rotation steps, each row followed by its count of steps:
The counts run from 0 to 273.
[194 168 113 138 142 110 111 117 101 118 136 131 152  67 155 139 124 109
 135 187 124 112 154 142 121 133 125  90 127 172 148 136 141  98 116 139
  83 169 114 156 108] -> 132
[194 144 118 149 143  89 107 120 164 115 143 145 154  88 148 161  88 144
 142 177 134 112 158 120 143 153  86  98 135 130 123 112 140  97 130 156
 111 152 152 154  98] -> 127
[158 159 130 136 156  98 124 135 118  89 147 126 115  64 127 135 121 100
 126 160 111 103 182 137 108 179 110  88 148 143 108 140 140  84 105 162
 150 145 150 140 122] -> 13
[170 137 111 125 144  87 117 128 159  71 138 124 161  66 142 137 122 145
 134 144 144  88 175 128 138 157 108  77 160 120 131 127 150 107 102 161
 114 167 112 146 123] -> 187
[171 156  95 155 138 101 105 109 158 109 147 131 130  50 147 122 114 143
 139 132 142 125 188 101 133 137 110  98 150 141 125 153 153 120 108 158
  90 112  92 105 147] -> 247
[160 105 128 141 156  88 124 140 136 107 166 143 150  55 141 131 112 106
 108 150 127 115 175 109 134 159  81  93 138 137 121 154 151 105  93 170
 122 137 114 153 133] -> 51
[156 179 109 134 156 130 116  98 156 123 157 149 125  66 159 129 128  94
 163 169 116 139 146 109 120 152 119 107 120 154 115 171 151 114 115 150
 100 158  94 133 181] -> 196
[159 142  95 118 157 115 133 108 172  76 143 126 165  53 142 139 121 166
 147 116 127 110 163 118 116 150 115 108 160 139 113 133 149  98 123 154
 102 147 104 147 148] -> 23
[157 144 101 127 163  91 134  84 176 103 159 138 177  55 124 148  97 156
 139 132 130 123 160 117 110 160  89 108 159 134 112 121 157 104 114 153
 126 117 125 143 129] -> 264
[161 170 135 132 172 135 118 123 142  70 124 117 111  77 149 128  92 119
 130 174 126 103 156 119 123 191 124 111 144 119  86 147 149  89 140 160
 124 152 111 145 145] -> 199
[175 181 133 138 168 149 124 114 142  91 114 117 132  45 155 136 113 123
 134 148 111 130 158 134 138 160 123 130 157 129 114 128 147  79 165 151
 107 141 109 140 132] -> 160
[163 160 116 142 182 118 134  92 164  97 171 161 172  82 144 143 105 104
 140 169 148 125 146 122 107 152  89  98 144 131  99 127 164 121 131 132
 125 124 109 133 160] -> 140
[173 125  99 131 147 101 113 133 128  99 142 132 152  48 143 134 126 141
 131 134 118 102 170 104 125 156 127  84 125 174 129 142 136  93 105 178
  87 140  95 139 129] -> 209
[154 158 128 154 139  89 115 113 169 140 167 163 125  74 148 145 110  89
 146 183 118 128 182 125 128 159  83  91 123 123 114 150 148 114  99 159
 129 130 146 129 136] -> 252
[166 180 118 123 163 126 121  89 148 148 169 163 152  74 142 152 103 102
 166 185 114 139 144 133  92 165 113  97 122 160  95 145 161 111 125 126
 126 138 131 140 151] -> 117
[183 169 113 149 133  98 112 116 147 159 143 161 154  65 147 141  85 136
 153 163 127 132 192 138 130 134  89 102 130 128 110 123 155 106 126 139
 105 112 135 114 105] -> 167
[171 188 114 147 175 115 128  78 136 115 164 129 134  81 145 161  96 107
 147 179 120 127 140 143  94 158 105 114 149 148 102 116 151 101 124 142
 128 149 152 158 118] -> 178
[182 153  99 148 135  96 107 123 139 152 147 159 152  57 154 130  93 131
 159 149 121 139 201 126 113 124  93 103 129 145 106 142 153 117 110 143
 106 109 114 107 125] -> 168
[159 180 121 146 165 119 128  79 164  92 176 142 127  88 142 152 107 114
 140 182 133 126 134 116 113 173 103 105 154 137 105 150 154 118 122 147
 137 145 133 154 160] -> 38
[155 195 107 139 159 129 120  72 133 143 141 133 129  61 144 146 115  98
 168 177 102 128 140 122  98 158 135 115 121 171 116 142 155  98 128 136
  92 145 113 139 136] -> 257
[198 160 121 150 140  99 103 134 149 120 141 157 146  90 154 156  94 117
 153 181 136  97 179 135 130 144  97  84 127 130 111 101 139  99 123 148
 114 136 153 134  96] -> 228
[155 130 107 157 145  82 115 128 139 108 171 149 142  75 152 129 103  99
 133 157 141 117 196 121 107 149  84  94 130 130 101 139 151 119  80 161
 124 128 125 118 138] -> 90
[171 163 116 115 125 102 102 140 132 106 119 122 148  52 141 127 128 139
 137 155 120  99 172 126 145 147 133  66 145 154 137 137 143  95 113 158
  85 167 102 136 116] -> 109
[172 175 134 157 177 127 137  96 135  71 146 118 145  69 148 139  99 100
 117 172 134 122 152 144 121 171  96 115 158 119 113 115 149  98 141 150
 127 142 133 152 109] -> 239
[184 195 124 145 160 138 121  88 148  95 137 129 122  51 145 138 108 140
 140 169 126 142 146 112 135 166 132 109 151 158 111 152 159 103 159 145
 121 109 106 124 159] -> 60
[171 162 107 122 172 139 129  97 147 129 153 163 165  57 159 140 120 108
 163 158 124 150 144 128  97 133 120 106 133 159  97 138 154 109 142 120
 104 137 103 138 180] -> 219
[165 148 105 129 170 136 127 116 158 108 121 143 192  61 156 128 110 105
 145 142 141 110 173 147 106 132 108  99 141 116  92 102 162 111 128 129
  76 156  84 126 125] -> 243
[146 135 109 126 179 131 137 115 170  91 159 156 169  92 151 146 100 100
 153 157 139 106 148 129  91 181  97 107 136 124  71 133 150 105 114 145
 122 152 117 152 147] -> 40
[175 126 110 153 158 104 125 128 147  90 165 147 117  54 162 138 144 119
 146 135  97 138 177 117 120 145 101 115 129 155 124 163 127  91 110 172
 121 152 134 152 165] -> 73
[174 161 121 128 158 122 110 139 116  77 143 124 109  64 162 118 123 108
 135 156 119 114 169 132 111 162 124 102 144 139  98 170 147  99 111 165
 121 174 103 146 162] -> 35
[177 162 105 136 140 111  99 120 141 134 158 148 131  62 168 128 125 111
 164 169 110 140 169 121 117 122 107 101 125 145 122 174 152 119 103 148
 100 169 109 140 167] -> 33
[151 151 117 123 170 142 129 114 158  84 124 120 132  54 159 135 116 130
 151 130 106 115 162 126 108 177 125 124 143 136  91 140 149  78 141 171
 103 158  97 149 148] -> 260
[181 167 105 165 152 132 105  90 146 127 136 137 141  95 166 147  71 136
 147 173 136 120 152 107 114 153  95 124 131 147  95 124 156 109 137 147
  76 124 108 133 102] -> 43
[147 129 109 122 168 111 131 107 173 103 147 157 190  82 133 151  90 123
 151 151 140  93 153 120 101 179  95  92 136 143  79 116 155 105 125 142
 104 130 110 139 129] -> 203
[172 133  94 145 142 107 110 126 149  76 136 136 145  68 136 132 127 136
 141 129 136  93 185 100 120 152 131  82 138 157 115 133 143  95 110 168
  86 128  92 120 148] -> 147
